In the data rows, zero lies at 4.5, halfway between 4 and 5.
In each game, the first row plays the second. By how much does the first row win? 8 means about a draw, 16 a big win and 0 a big loss. Wins can go round in a circle.
[2 6 4 1 3 5 2 3]
[5 3 5 5 5 5 5 6] >> 5
[6 4 3 4 4 4 4 4]
[3 7 4 4 5 4 5 3] >> 3
[3 4 4 7 4 4 5 7]
[6 4 5 4 5 5 6 4] >> 7
[5 5 6 5 8 5 1 3]
[5 4 3 3 3 4 6 4] >> 8
[5 4 4 5 3 4 5 5]
[2 6 5 3 4 5 2 3] >> 9
[5 4 7 8 7 7 4 6]
[6 5 3 3 1 4 4 3] >> 9
[4 5 5 5 5 5 6 5]
[6 3 5 7 4 4 4 5] >> 12
[5 3 4 4 4 3 5 6]
[3 5 6 6 5 5 6 5] >> 8
[5 4 4 6 5 5 7 6]
[4 5 4 4 3 5 5 5] >> 8
[1 6 6 7 4 6 3 6]
[6 4 5 5 4 3 6 5] >> 9
[7 2 2 3 4 1 6 5]
[4 4 4 4 3 5 3 5] >> 9
[6 3 4 3 2 4 4 4]
[5 4 6 2 2 7 2 5] >> 16
[7 3 4 3 4 4 7 4]
[4 6 5 9 4 5 5 8] >> 9
[6 3 4 4 2 5 6 4]
[7 3 3 5 5 3 6 4] >> 5
[6 4 3 3 2 4 5 6]
[4 5 5 5 5 7 5 3] >> 8
[6 4 4 5 4 4 5 3]
[5 4 4 4 2 4 3 5] >> 10
[6 4 3 5 4 3 6 4]
[7 4 3 4 6 4 6 3] >> 5
[4 4 4 4 2 3 5 5]
[7 3 2 2 4 2 6 3] >> 9
[6 5 6 6 9 5 2 2]
[6 4 3 3 5 2 5 4] >> 8
[8 2 5 4 5 4 6 5]
[6 6 4 3 4 5 4 2] >> 12
[6 4 2 2 5 3 5 2]
[5 4 4 3 3 5 4 4] >> 6
[5 6 6 6 8 5 6 3]
[7 2 4 4 5 5 6 4] >> 1
[7 6 5 5 3 5 4 4]
[2 7 8 6 6 9 2 6] >> 6
[8 3 6 6 8 5 4 2]
[4 4 4 4 2 5 7 7] >> 9
[3 4 5 2 3 6 1 3]
[3 6 5 5 5 5 5 4] >> 15
[3 4 7 6 4 7 3 6]
[5 6 5 4 6 5 5 2] >> 13
[1 4 4 5 0 4 6 9]
[3 5 4 5 4 3 5 5] >> 5
[4 5 7 5 4 7 3 6]
[1 6 5 1 2 6 5 4] >> 16
[3 5 5 7 5 5 5 8]
[4 5 5 4 2 5 7 6] >> 4
[5 4 3 6 3 2 6 7]
[4 5 1 4 4 2 5 5] >> 0
[6 5 5 3 6 5 1 1]
[2 4 4 5 1 4 4 7] >> 1
[7 2 6 6 7 4 5 3]
[4 4 3 3 5 3 5 1] >> 11
[8 3 2 2 2 3 7 4]
[5 4 5 4 5 6 6 4] >> 11
[5 4 5 4 4 4 5 4]
[7 1 5 6 6 4 5 5] >> 4
[5 5 5 4 3 5 7 5]
[4 4 4 5 3 5 3 5] >> 8
[6 3 6 5 5 6 7 6]
[5 5 6 4 6 6 1 2] >> 5
[6 3 3 3 3 5 6 5]
[6 4 6 3 5 5 1 3] >> 7
[7 5 3 1 4 4 5 1]
[6 4 4 4 6 3 6 4] >> 10
[5 5 5 4 5 5 2 3]
[4 5 7 5 6 7 3 4] >> 11
[3 5 3 4 2 5 4 6]
[1 5 6 7 4 8 2 5] >> 10
[0 6 7 7 4 5 7 8]
[4 2 6 8 5 4 9 9] >> 11
[4 5 4 4 4 5 5 5]
[5 2 3 1 2 3 3 5] >> 6
[5 2 3 3 5 3 4 6]
[3 5 2 4 4 2 5 5] >> 3
[3 5 4 7 3 5 7 8]
[3 5 4 6 4 4 6 5] >> 7
[5 4 4 4 3 4 4 5]
[7 3 3 4 4 3 6 4] >> 8
[3 6 5 4 6 5 1 3]
[4 3 7 4 4 6 3 5] >> 7
[5 3 5 5 2 4 7 6]
[3 5 4 4 2 5 6 6] >> 8
[6 3 3 3 3 4 6 5]
[6 3 4 5 3 4 5 6] >> 5
[5 3 7 7 4 6 4 7]
[6 4 4 8 8 4 5 6] >> 0
[7 4 5 7 9 4 6 3]
[4 2 3 4 1 3 2 6] >> 16
[4 5 4 5 4 3 5 6]
[7 6 1 4 4 3 6 4] >> 5
[3 6 7 7 6 7 3 5]
[5 3 6 5 4 4 3 5] >> 9
[6 2 5 5 3 4 5 6]
[4 3 2 3 2 2 6 6] >> 4
[4 4 5 7 4 4 8 8]
[4 6 4 6 5 4 5 4] >> 7
[5 5 5 5 5 4 5 4]
[3 5 6 2 5 6 4 3] >> 4
[6 4 4 6 7 3 4 4]
[5 4 5 4 5 4 2 4] >> 13
[7 3 4 6 7 5 4 3]
[4 5 6 6 3 6 4 7] >> 8
[2 7 4 6 5 5 5 5]
[4 2 5 5 2 6 3 7] >> 16
[4 6 6 5 6 5 5 5]
[4 3 4 7 2 5 7 8] >> 15
[6 3 4 6 5 3 6 5]
[3 3 6 7 5 6 3 7] >> 12
[2 5 4 4 1 4 5 7]
[3 5 6 5 6 5 2 4] >> 9
[6 4 2 4 5 2 6 3]
[5 3 6 4 5 5 2 4] >> 12
[3 4 7 6 6 7 3 5]
[2 4 4 4 3 4 2 5] >> 4
[5 4 5 4 4 4 6 4]
[3 5 4 4 3 5 3 4] >> 7
[2 5 4 4 2 4 7 6]
[6 4 6 5 5 5 7 5] >> 5
[2 7 5 4 4 6 5 4]
[1 6 5 7 5 6 5 7] >> 16
[0 5 8 8 3 6 3 9]
[7 4 3 2 4 3 5 2] >> 11
[3 5 4 5 4 2 5 5]
[5 5 4 2 4 4 4 3] >> 7
[4 5 5 5 4 7 3 5]
[2 4 5 6 3 5 4 7] >> 8
[5 5 5 4 6 6 3 3]
[4 7 4 4 6 5 3 2] >> 12
[2 5 5 6 3 5 8 8]
[7 3 3 4 4 4 6 3] >> 9
[4 7 3 5 7 2 5 2]
[6 2 3 3 4 2 5 4] >> 12
[5 3 5 5 4 5 3 3]
[2 7 5 6 4 4 7 6] >> 4
[7 2 5 4 6 5 4 5]
[6 6 5 3 7 6 1 0] >> 14
[4 5 4 3 5 4 1 2]
[5 5 7 6 8 7 3 3] >> 11
[6 5 3 2 2 4 4 4]
[5 4 5 7 7 5 7 6] >> 8
[6 4 5 4 6 4 4 4]
[8 3 6 6 8 3 8 5] >> 10
[4 5 3 3 4 3 5 5]
[6 3 4 6 6 4 6 5] >> 10
[4 6 3 5 4 5 7 5]
[5 6 5 4 7 7 4 1] >> 0
[5 3 4 4 4 4 4 4]
[4 5 3 2 4 4 5 4] >> 11
[3 5 4 4 3 4 4 4]
[4 4 2 2 1 3 5 5] >> 8
[8 0 4 6 4 3 5 6]
[6 3 4 3 4 3 2 3] >> 16
[5 5 4 3 6 4 2 3]
[4 4 4 3 5 4 2 4] >> 7
[3 5 5 6 5 4 7 6]
[0 8 7 6 5 6 1 6] >> 9
[2 5 6 5 2 7 3 5]
[3 7 2 9 5 1 8 9] >> 0
[3 6 5 3 6 5 1 1]
[3 6 4 4 3 4 6 6] >> 12
[7 5 3 3 7 4 5 2]
[4 6 6 6 7 6 7 6] >> 10
[3 5 4 4 5 3 3 5]
[5 3 6 4 3 7 3 6] >> 11
[5 5 3 4 6 3 6 4]
[3 5 4 3 2 5 4 5] >> 7
[3 5 3 3 1 5 5 4]
[5 4 4 7 4 3 8 8] >> 8
[5 6 3 5 7 4 3 3]
[5 3 4 5 4 4 7 6] >> 9
[5 3 4 5 5 5 4 5]
[2 7 6 6 5 5 4 4] >> 5
[4 3 5 6 4 4 5 6]
[5 6 4 3 8 5 4 2] >> 8
[4 7 5 3 5 6 4 3]
[2 7 4 4 2 5 6 5] >> 16
[4 4 5 4 4 6 5 6]
[7 6 4 5 6 5 7 4] >> 14
[6 5 6 6 8 5 4 3]
[5 5 4 6 6 3 6 5] >> 11
[4 4 6 4 5 7 3 5]
[5 3 4 6 3 4 7 7] >> 4
[3 7 3 2 4 3 4 2]
[5 3 4 4 4 3 5 5] >> 7
[6 3 5 0 6 6 2 1]
[3 5 4 6 2 5 7 8] >> 12
[6 4 5 9 4 4 7 7]
[2 7 4 5 1 3 6 7] >> 0
[4 4 4 4 5 5 1 4]
[4 3 3 4 0 2 6 8] >> 4
[7 3 4 3 5 5 4 5]
[5 4 4 4 4 5 4 5] >> 7
[5 5 4 5 4 5 7 6]
[3 5 5 4 4 5 4 5] >> 6
[4 4 4 2 4 5 5 4]
[4 6 5 5 5 6 6 5] >> 16
[3 7 6 7 6 7 3 4]
[5 3 4 2 1 5 4 5] >> 9
[4 5 5 5 5 4 3 5]
[6 4 2 3 4 1 5 4] >> 8
[2 6 1 2 1 2 5 5]
[4 3 5 2 5 4 1 3] >> 11
[5 6 5 5 5 4 7 4]
[6 5 6 4 7 7 6 3] >> 0
[4 4 6 6 6 7 3 6]
[3 5 6 6 6 6 6 5] >> 9
[5 5 4 4 4 5 4 3]
[2 6 4 4 4 3 5 4] >> 8
[4 6 4 4 5 5 5 4]
[6 5 4 4 4 4 6 4] >> 8
[6 4 5 6 4 7 6 6]
[2 5 4 2 3 4 1 3] >> 9
[3 5 3 3 1 4 6 4]
[3 4 3 4 3 2 6 6] >> 9
[5 5 4 5 5 4 5 4]
[5 5 5 3 4 6 3 4] >> 7
[3 5 8 7 9 7 1 2]
[5 3 3 4 5 1 6 5] >> 7
[3 5 4 6 3 4 5 6]
[4 5 3 5 3 3 6 5] >> 6
[4 4 7 9 7 6 3 6]
[4 5 5 6 7 3 2 4] >> 7
[3 6 2 5 1 3 7 7]
[3 8 6 5 7 7 3 1] >> 0
[6 3 3 4 5 4 2 3]
[3 5 6 5 7 5 5 4] >> 11
[3 5 3 6 6 3 6 5]
[5 4 4 5 5 5 4 4] >> 12
[3 6 4 9 7 3 6 6]
[5 4 5 5 4 4 5 5] >> 13
[6 6 3 4 5 4 6 3]
[2 4 4 5 5 4 1 4] >> 15
[3 5 3 3 1 3 6 5]
[3 6 4 4 5 4 2 4] >> 8
[5 3 6 3 5 5 1 5]
[5 5 5 4 6 7 4 3] >> 16
[5 3 6 6 3 6 3 6]
[1 6 5 3 4 4 1 3] >> 12
[3 5 6 8 5 7 3 6]
[4 4 5 5 5 5 4 5] >> 10
[4 1 8 3 5 8 2 6]
[4 3 4 7 4 5 8 8] >> 2
[5 5 4 4 3 4 4 3]
[3 5 3 5 5 2 5 5] >> 6
[3 5 5 7 5 6 4 5]
[2 7 5 5 5 6 4 4] >> 1
[1 6 5 4 2 5 6 4]
[5 4 3 3 3 4 5 4] >> 7
[6 6 4 0 4 6 1 1]
[3 5 5 2 4 4 2 3] >> 5
[5 3 6 5 4 5 6 6]
[7 2 4 7 4 4 6 7] >> 0
[4 4 5 4 4 5 6 5]
[5 2 6 8 6 7 3 7] >> 3
[5 4 5 6 5 4 4 5]
[3 6 2 5 3 2 6 5] >> 0
[8 2 3 1 3 2 5 3]
[5 4 5 4 5 5 4 3] >> 11
[5 3 7 7 5 7 3 6]
[6 4 4 4 6 5 2 2] >> 8
[5 5 4 3 4 5 4 3]
[4 2 6 8 5 4 5 6] >> 5
[6 4 6 6 4 6 4 6]
[4 3 4 8 5 3 7 7] >> 1
[4 5 3 0 4 2 5 3]
[6 6 4 2 4 5 4 2] >> 9
[2 9 3 3 1 6 4 4]
[4 3 3 5 2 4 8 7] >> 13
[4 5 3 2 1 3 6 5]
[6 3 4 5 7 2 6 4] >> 8
[3 5 4 6 4 5 4 5]
[3 5 7 5 4 8 2 6] >> 11
[5 5 5 5 8 5 2 1]
[6 2 3 7 3 3 9 8] >> 9
[5 5 6 6 8 6 3 4]
[6 4 3 4 3 3 6 5] >> 9
[4 3 5 7 4 4 5 7]
[3 6 6 9 5 6 3 7] >> 0
[4 4 5 5 6 5 4 4]
[6 3 4 4 4 4 4 5] >> 7
[4 4 6 7 6 5 6 5]
[3 4 3 6 5 3 6 6] >> 10
[5 4 4 6 3 5 8 7]
[3 3 5 7 5 3 6 6] >> 11
[4 4 6 4 8 5 2 2]
[5 5 5 2 3 4 1 1] >> 1
[5 7 5 6 7 4 5 2]
[5 4 3 7 6 2 7 6] >> 16
[5 5 4 2 4 6 3 1]
[7 6 1 0 1 4 5 3] >> 11
[5 4 5 3 2 4 2 4]
[8 1 4 8 6 4 7 6] >> 0
[5 4 3 2 4 2 5 4]
[2 5 4 4 4 4 5 4] >> 9
[8 1 3 2 1 4 5 5]
[5 5 4 4 6 3 3 3] >> 5
[7 5 5 4 7 6 4 2]
[5 4 5 3 4 5 3 3] >> 2
[3 6 7 6 5 7 3 4]
[5 4 5 3 5 5 3 4] >> 6
[3 6 6 5 6 7 3 5]
[7 5 4 3 4 5 4 2] >> 6
[5 3 6 5 6 5 5 3]
[2 5 5 6 4 4 5 6] >> 8
[7 2 3 6 6 2 6 5]
[6 5 4 4 7 6 5 3] >> 3
[6 6 4 2 2 2 6 2]
[8 3 4 2 7 4 5 2] >> 4
[6 4 5 3 6 2 6 2]
[6 3 5 5 5 5 2 5] >> 0
[4 5 5 4 4 5 7 4]
[7 2 4 3 4 4 7 4] >> 0
[4 5 6 6 7 5 4 5]
[4 4 4 6 5 4 4 5] >> 10
[4 3 5 6 4 3 8 8]
[7 4 4 5 5 4 7 5] >> 7
